In the data rows, the value 128 means zero.
Some points:
[ 87 162  60 197  66  96 102 115 171 136 126 107 127 177 135 146 118  67 168 110 202 176 150 144 104 112 160  89 145 130  74 167 169  75 121  83  75 132 170  89  93 183 151 145  73 137 109 118 137 175  62 109 162 126 150 178  81 143 103  67  87 153 106 164]
[169 172 153 184 125 113  60  68  64 143  85 180 150  66 130 119 126 139  63 162  87 201 159  97 132  59 176  88 155 147 130  84  96 107 173 132 167  74 152 145 138 106 121 165 179 131 179 183 176 157 172 198  97 178 134 190 172 188 173 183 154 123  60 123]
[103  99 185  64 134 117 139  84 137 103  80  71 169 187 116 122  41  86 172 161 191  57 131  56  73  95  65 107 150  86 121 101  73 112 102  68  83  95 183 145 172 174 139 143 190 119  82  80  67 177 125 174 149 107  83 113 112  89 182 126 131 174 120 178]
[108 105 122 125 152 140 138 142 132  98 153 139 141 118 105 139 160 141 156 103 112 107  99 109 154 114  92 138  88 108 134 142 135 153 142 130 124 149 115 136 152 148  93  94 105 130 131  99  81 110 129 158  97  74  96 128 141 122 130 132 112 136 168 103]
[133 184 135  89  98  65  67 216 134 180 123 117  70 139 197  53  84  91 134 150 173 164  88 196  96 127 175 163 149 109  64 145 112  76  97 123 117 147 139 125  99 125 181 164 143 161 116 183 176 139 153  82 131 176 179 137  67 173  95  94  96 125  90 172]
[144 125 102 162 132 149 148 140 130 147 121  68 100 136 128 176 140 178 109  89 108 123 147 120 135 137 132  84 137 144 154 135 165 124 144 121 114 134 127 119 103 135 133 136 103 119 131 144 114 109 111 130 117 115 164 106 106 136  98 129  94 157 118 133]
[127 148 149 126 122  99  97 133 122 125 110 146 186 133 135 118  85  93 135 173 133 147 155 109  85 111 145 112 180 148 114 111 126 113 131 103  97  83 138 117 114 152 144 161 166 138  94 121 109 156 134 118 162 148 117 145 140 129 119 129 131 148 114 140]
[153 157 149 100 107 106  99 173 135 173 132  91  47 135 170  94 113 146 116 131 149 176 110 190 119 130 180 170 148 136 131 150 127 120  50 155 155 178 133 167 129  99 173 154 136 156 132 162 157 124 169  68 200 193 179 136  92 180 110 133 100 116 139 142]
[128 146 143 129 113 107 116  86 117 132 138 109 185 148 182 129 100 117 160 171 155 142 166 100  91 109 155 111 162 155 105 141 128 103 146  90  84 116 167 102  99 161 163 152 115 163 107 150 124 160  99 126 159 147 120 153 127 139 127 129 142 168 112 155]
[135 136 110 101 129 109 100 137 118 125  92 146 142 100 106  91  87 127 145 179 123 140  89 133 142  89  81 112 159 143 128  82  84 125  91 116 110  85 131 139 162  98 120 155 116  78 130 146  99 121 186 173 120 136  82 135 159  81 162 156 138 127 139 137]
[178  91 125  56 111 128 106 165 111 175 123  87  84 140  98 161  44 165  52  58  73 124 108 155 139 162 136 122  89  94 157  91 135 126  49 124 130 191 146 139  94  60 119 111  82 127  39 187 176  82 138  68 171 134 171  68  68 158  56 101  42  73  89 130]
[ 91  84 134 119 138 120 156 154 118  95 191 121 150 138 139 162 146 162 161 177  89  91  96 105 183 140 113 138 108 100 187 140  95 129 162 134 120 162  89 127 110 163 134 132 110 222 108  98 104 167 121 131 129 118  92 148 116  97 149 112 149 111 161 142]
[155 172 138 117 122 121  98 102  91 126 115 132 174  88 126 136  98 110 155 178 134 139 132 124 109 112 142 139 183 173 119 151 105 109 122  81 119 108 156 125 115 139 151 169 160 135 126 148 122 164 151 132 157 151 111 117 138 142 131 154 168 143  86 149]
[162 172 118 161  82  83  74  95  76 136  97 184  64 103 118 109 124 132  86  85  62 173 106 113 118  72 173 101 188 156 113  82  96  77 144 140 169  61 114 112  91  52 100 184 136  97 157 159 177 135 176 125  92 170 153 176 205 181 144 205 197  90  67  94]
[108 129 114 151 122 126 102 108 133 128 127 108 129 156 161 137 122 111 118 117 150 131 142 139  95 107 111 108 123 124 107 146 153 120 114 107 125 108 140  82  92 129 123 116  99 116 132 115 127 104  75 109 148 118 136 113 101 152 104 111 118 173 126 140]
[136 126 100  97 111 119 123 168 121 158 112 162 126 101 108  96 147 142 133 128 163 152  93 120 172 102  81 150 140 154 137 105  89 140  86 137 135 104 104 133 172 110 115 135 137  78 139 134 117 109 162 177 122 124  88 152 163  93 144 140 122 118 135 146]
[108  98 104 137 149 139 134 100 138  90 133  95 124 112  99 139 155 135  95  87 119 126 123  90 138 120 104 128  99 127 132 115 158 147 152 127 127 122 108 131 126 121  91  85 113  87 129  87 111  93 110 135  62  92 113  96 130  82 100 121 130 119 128  93]
[106  81 118 174 146 142 154 143  59  62 149 139 100 107 151 162 167 157 102  96  74  77 113  61 183 191 193 120  89 127 158 184 106 152 177 160 170 180  77 107  42 112 145 126  71 191 159 130 118 204 107 115 103  77 143 153 115 113 161  71 168  89 171 108]
[124 113 136 126 124 148 116 135 126 144 136 119 119 122 115 124 167 115 106  82 127 137 126 149 125 116 110 154 122 141 129 113 128 124 138 144 128 124 112 124 153 102  91 127 139 119 137 131 130 110 122 118 123 123 132 105 126 101 126 128 109 108 145 101]
[ 86  77 115  90 144 142 158 161 131 118 176 121 159 153  97 146 128 156 178 172 133 110  66 128 158 129  97 141  87  93 157 150 107 176 148 119  98 171  97 136 153 156 135 102 125 150  82  86 103 156 116 154 119  88  91 136 140  80 180 112 103 133 179 135]
[178 145 136 118  80  68 108 125  71 162  82 145 111  62 137  74  69  77  98 179 121 159 130 124  57  85 153  92 142 201  78 103  91  78  70  83  98  62 166 106  99 120 147 156 166 123 142 179 161 151 154  87 164 153 139 147 137 170 108 129 166 131  86 141]
[113 125 171 102 148 151 162 113 146 117 113 137 170 190 139 123 117 113 162 183 173  99 132 105 115 121  75 133 154 107 128 125 125 119 121  73  63 134 169 168 166 182 157 132 177 119  34 121  86 165 140 188 135 123  53 140 157 114 167 145 136 179 155 170]
[153 151 121 139 123 129 111 134  84 103 157 145 105 110 136 145 114 130 106 124 107 120 114  97 137 125 137 111 152 168 121 133 115 131 135 134 112 116 107 100 117 116 130 119 121 174 155 154 125 128 133 124 127 156 126 140 145 118 140 132 154 100 103 126]
[150 140 115 157 117 108 103 162 105 118 155  95 106 124 146 169 113 144 115  98 103 129 157 119 126 145 140 118 137 146 136 121 147 121 114 121 132 137 143 127 116 133 156 130 110 143 134 147 163 130 115 116 150 141 162 133 110 143 133 127 105 149 115 166]
[123 120 190 114 187 176 139  94 140 153 104 111  79 102  88  76 150  88 117 116 127 108 143 166  95 168 116 193 105 106  95  79 146 143 107 170 151 110 102 170 129  98  80  74 174 113 124 121 138  69 111  85  96 127 146  73 105 135  83 153 119  74 118  53]
[106  95 102  89 116 132 163 170 154 116 165 132 127 125 125 123 128 140 168 154 121 120  52 117 177 129  91 152 103  88 154 135  96 150 121 147 143 163  82 147 181 132 135 108 136 130 108 108  88 139 106 161 121  77  99 135 138  83 185 136  94 125 190 141]
[132 131 167 111 180 168 120 160 177 170 118 150 114 140 126  76 174  93 151 128 165 142 116 160 126 166 163 177 127 100  84 124 142 139  91 164 168 132 130 177 168 132 127 131 178 138 147 161 197  89 148  65 166 152 162  90 130 156 116 149 146 123 155 107]
[181 126 168 110 152 160 189  51 195 184 110 154 206 109  77 111 155 147 123 134 149  56 187 187 134 183 130 175 108 102 124  65 184 166 180 163 161 133 118 168 170  78  90  60 169 100 200  97 158  78 176 119  75 160 156  65 185 175 105 158 186  66 187  89]
[138 146 100  82 102 107 102 148 109 103 105 157  94  68  93  87 136 122  99 122 109 130  58 115 146  85  92 116 133 156 148  80  74 121 103 140 115  98 107 128 133 131  96 140 113  98 157 121 111 105 156 157 107 125  89 139 183 104 179 128 122 110 148 126]
[105 115  92 143 101 121 127  66 113  87  96 106 143 131 133 133 109  89 124 114 128 109 145 121 100 113 128  94 118 108  74 135 134  93 142  88  93 105 115  79 110 133 126 114  98 121 103  78  92 109  56 125 122 127 108 108 107 106  85 101 108 178  81 114]
[ 62  85  94  77 101 109 177 182 150 108 179 139  85 145  98 137 147 174 165 155  96  91  90  90 152 134  94 166  62  54 171 180  71 173 126 164 138 154  65 152 144 144 142 104  80 195  92 104  94 152 128 146 123  76  82 121 126  81 178  86 102  88 158 140]
[103 111 206 186 158 104 126  66  73  66 191 179 184  96 189 185 121 191 117 201  70  49 171  74 131 200 180  82 117 152 191 189  57  91 172 101 131 184  45  94  75 154 174 188  95 156 153 129 134 160 134  52  98 115 123 183  91 166 183  66 186  67 105  88]
[150 136 141 177 199 167 180 103 152 121 154 142 153 147 112 191 176 162 105  93 147 128 183 164 144 163 111 133 121 152 158 138 178 177 169 173 171 128 163 149 157 141  69 118 126 113 155 107 123 119 119 175  84 116 149  96 170 121 115 162 139 174 159 105]
[ 60 163  80 200  99  92 110  52 172 139  90 175 148 185 175  65 169  91 187 119 153 168 151 159  68 100 140 121 123 103  82 182 171  96 115 103  88  95 178  62  96 166 182 123 134 120 136  59 132 135  69  90 174 115 125 148 108 108  93  77  94 176 117 150]
[152 151 111 117  94 129 146 164 116 142 131 202  91  74 111 117 135 122 112 119 120 165  64 120 189  80  98 155 157 178 169 116 115 149 132 148 165 125 101 156 163 135 125 178 120 110 196 144 146 120 175 173 126 133 109 166 173  97 155 143 153 121 138 128]
[113  70 118 125 154 181 155 156 187 124 135 166 140 140 105 148 167 152 177 105 158 122  99 143 177 150  88 169  83 107 152 132 154 154 149 187 165 157 114 161 164 154  97  82 126  95 137  80  76  93 124 182  81  86  95 125 174  66 165 149 130 148 140 108]
[ 63 148  60 157 105 119 133  88 159 110 103 139 136 170 193 147 152  51 167  77 182 179 179 144  95 128 150  75 135 122  76 186 186 112 152 118 107 112 179  65 114 185 172 124  93 104 143  82 118 125  85 123 167 119 148 148 111 127  74  97  80 149 130 166]
[166 121 166  87 163 168 169 111 158 162 123 126 148 130  57 102 196 124 116 138 124  77 206 176 110 175 118 163 108 104 112  73 189 189 135 168 172 153 130 164 178  74  74  80 186 107 150 136 153  81 129  88  67 159 163  92 115 163 103 181 189  78 150  81]
[166 119  89 173 131 162 145 146 120  88 164  65 117 147 138 156 101 179  96  77  93 134 161 125 149 149 140  83 138 156 185 164 163 133 180 122 123 133 154  98 108 117 135 121  82 128 111 162 132 133 102 162 161 120 174 137  89 139 102 111 112 170 112 158]
[154 123 117 173 141 163 156 152 157 103 144  54 115 149 134 212 128 170  85  87 117 149 160 134 133 144 134  96 121 147 141 123 159 158 161 134 140 149 153 113 117  99 117 112 102  97 128 154 127 118 138 139 135 121 147 113 115 147  95 120 108 166 118 140]
[141 147 195 106 170 163 138 179 148 178 110  83 127 143 120 114 140 120 111 116 128 121 152 171 139 173 149 170 104  98 115 129 165 147  82 156 162 143 125 164 132 100  95  96 161 114 125 141 168  97 131  90 152 155 158  68  77 150  91 166 129  88 130  65]
These points spread out most along one direction. Take the direction at right angles to it along which they spread out most. Then take the direction at right angles to both along which they spread out most. Go by this last direction. How many in every 100 of the points above lie lower along it than each point below? Round to a whole number. More than half of the points above lie lower than the first one.
[106  95 102  89 116 132 163 170 154 116 165 132 127 125 125 123 128 140 168 154 121 120  52 117 177 129  91 152 103  88 154 135  96 150 121 147 143 163  82 147 181 132 135 108 136 130 108 108  88 139 106 161 121  77  99 135 138  83 185 136  94 125 190 141] 27
[ 91  84 134 119 138 120 156 154 118  95 191 121 150 138 139 162 146 162 161 177  89  91  96 105 183 140 113 138 108 100 187 140  95 129 162 134 120 162  89 127 110 163 134 132 110 222 108  98 104 167 121 131 129 118  92 148 116  97 149 112 149 111 161 142] 24
[103 111 206 186 158 104 126  66  73  66 191 179 184  96 189 185 121 191 117 201  70  49 171  74 131 200 180  82 117 152 191 189  57  91 172 101 131 184  45  94  75 154 174 188  95 156 153 129 134 160 134  52  98 115 123 183  91 166 183  66 186  67 105  88] 15
[155 172 138 117 122 121  98 102  91 126 115 132 174  88 126 136  98 110 155 178 134 139 132 124 109 112 142 139 183 173 119 151 105 109 122  81 119 108 156 125 115 139 151 169 160 135 126 148 122 164 151 132 157 151 111 117 138 142 131 154 168 143  86 149] 20
[113 125 171 102 148 151 162 113 146 117 113 137 170 190 139 123 117 113 162 183 173  99 132 105 115 121  75 133 154 107 128 125 125 119 121  73  63 134 169 168 166 182 157 132 177 119  34 121  86 165 140 188 135 123  53 140 157 114 167 145 136 179 155 170] 32
[132 131 167 111 180 168 120 160 177 170 118 150 114 140 126  76 174  93 151 128 165 142 116 160 126 166 163 177 127 100  84 124 142 139  91 164 168 132 130 177 168 132 127 131 178 138 147 161 197  89 148  65 166 152 162  90 130 156 116 149 146 123 155 107] 76
[136 126 100  97 111 119 123 168 121 158 112 162 126 101 108  96 147 142 133 128 163 152  93 120 172 102  81 150 140 154 137 105  89 140  86 137 135 104 104 133 172 110 115 135 137  78 139 134 117 109 162 177 122 124  88 152 163  93 144 140 122 118 135 146] 12
[108 105 122 125 152 140 138 142 132  98 153 139 141 118 105 139 160 141 156 103 112 107  99 109 154 114  92 138  88 108 134 142 135 153 142 130 124 149 115 136 152 148  93  94 105 130 131  99  81 110 129 158  97  74  96 128 141 122 130 132 112 136 168 103] 44
[128 146 143 129 113 107 116  86 117 132 138 109 185 148 182 129 100 117 160 171 155 142 166 100  91 109 155 111 162 155 105 141 128 103 146  90  84 116 167 102  99 161 163 152 115 163 107 150 124 160  99 126 159 147 120 153 127 139 127 129 142 168 112 155] 49
[127 148 149 126 122  99  97 133 122 125 110 146 186 133 135 118  85  93 135 173 133 147 155 109  85 111 145 112 180 148 114 111 126 113 131 103  97  83 138 117 114 152 144 161 166 138  94 121 109 156 134 118 162 148 117 145 140 129 119 129 131 148 114 140] 34
[141 147 195 106 170 163 138 179 148 178 110  83 127 143 120 114 140 120 111 116 128 121 152 171 139 173 149 170 104  98 115 129 165 147  82 156 162 143 125 164 132 100  95  96 161 114 125 141 168  97 131  90 152 155 158  68  77 150  91 166 129  88 130  65] 88
[108 129 114 151 122 126 102 108 133 128 127 108 129 156 161 137 122 111 118 117 150 131 142 139  95 107 111 108 123 124 107 146 153 120 114 107 125 108 140  82  92 129 123 116  99 116 132 115 127 104  75 109 148 118 136 113 101 152 104 111 118 173 126 140] 83
[154 123 117 173 141 163 156 152 157 103 144  54 115 149 134 212 128 170  85  87 117 149 160 134 133 144 134  96 121 147 141 123 159 158 161 134 140 149 153 113 117  99 117 112 102  97 128 154 127 118 138 139 135 121 147 113 115 147  95 120 108 166 118 140] 80
[ 62  85  94  77 101 109 177 182 150 108 179 139  85 145  98 137 147 174 165 155  96  91  90  90 152 134  94 166  62  54 171 180  71 173 126 164 138 154  65 152 144 144 142 104  80 195  92 104  94 152 128 146 123  76  82 121 126  81 178  86 102  88 158 140] 37
